Each row has a name. After each piece below comes the name of the row it's from, unless a question asks for something else. Each question is about the rows just above it.

q_288: [ -2 -39   1   1  24  11 -43  36 -35 -12  44  26  56 -40  66 -13  30   1
  11  -6 -36   8 -56]
q_606: [ 42  -4 -36  39  50  43 -27  31 -16 -53   0  -1   1  29  21   0  -2  20
 -40 -15 -28  34 -22]
q_958: [ 11   0 -60  29  18  19  31  44   7 -59 -38   9   4  42   9 -17 -28  35
 -68  24   5  37  14]
q_399: [ 27  19 -12  19  16 -23 -42  -9  -6 -26 -20  -2   0  30 -12  29 -33  -4
   2 -44  46  16  -1]
q_493: [-32 -15   9  33  10 -17 -11 -38  15  -9 -19 -35  15 -53  16 -53  50 -87
  -2  -3 -15  45  14]
q_205: [-20  37 -21  -7  -9 -12  24  -3  32  -9   2   3  -3   6  -5  -7   1  30
 -20   2  20   1  38]
q_130: [-17  -1 -31  13  46   2 -93  20 -37 -35  20  42  61   3  29 -12 -29  -8
  -1 -32  -6  10 -57]
q_195: [ 10 -25  -6  10  -2  -8  -2  11 -19  -9 -38   4   4  21 -11   5 -37 -19
  -4   9  17   8 -15]
q_912: [ -1  81 -19  18  17  23   2 -56  47  -7 -17 -33 -66  48 -74  -3 -14   3
 -29 -21   5   0  60]
q_106: [-26  50 -31  19  33  17 -42 -30  14 -21  -8   0  -9  28 -39 -24 -25 -16
 -24 -19  -7   7  12]
[-29] with -1 step of 1 on every entry: => [-30]
[-74 -66 -56 -33 -29 -21 -19 -17 -14  -7  -3  -1   0   2   3   5  17  18
  23  47  48  60  81] is which row reordered? => q_912
Shift each entry of [-37] by +1 times 1: => [-36]
Move every entry of [18 19] by +1 step of 1. => [19 20]

q_908: [-32  10  -5  53 -16]
q_288: [-23  31 -25  17 -38]
q_912: [-28  30   3  59  -1]
q_205: [-32  53  11 -16  -5]
q_729: [-35  23  -9  54 -19]
q_493: [  2  12  -9  13 -33]
q_606: [-56  30 -14  78 -16]
q_399: [ 12  -9 -32   2  13]
q_130: [ 2 12 28 29  0]
[ 31 -25  17] with -1 step of 1 on every entry: => [ 30 -26  16]
Which row holds these entries in another order? [ -5  53 -16 -32  10] => q_908
Which row holds these entries in another order? [ 0  2 12 28 29] => q_130
Shift each entry of [28] by -1 times 1: => [27]
[-33  13  -9  12   2] is which row reordered? => q_493
Shift each entry of [-56  30 -14  78] by +1 times 1: => [-55  31 -13  79]

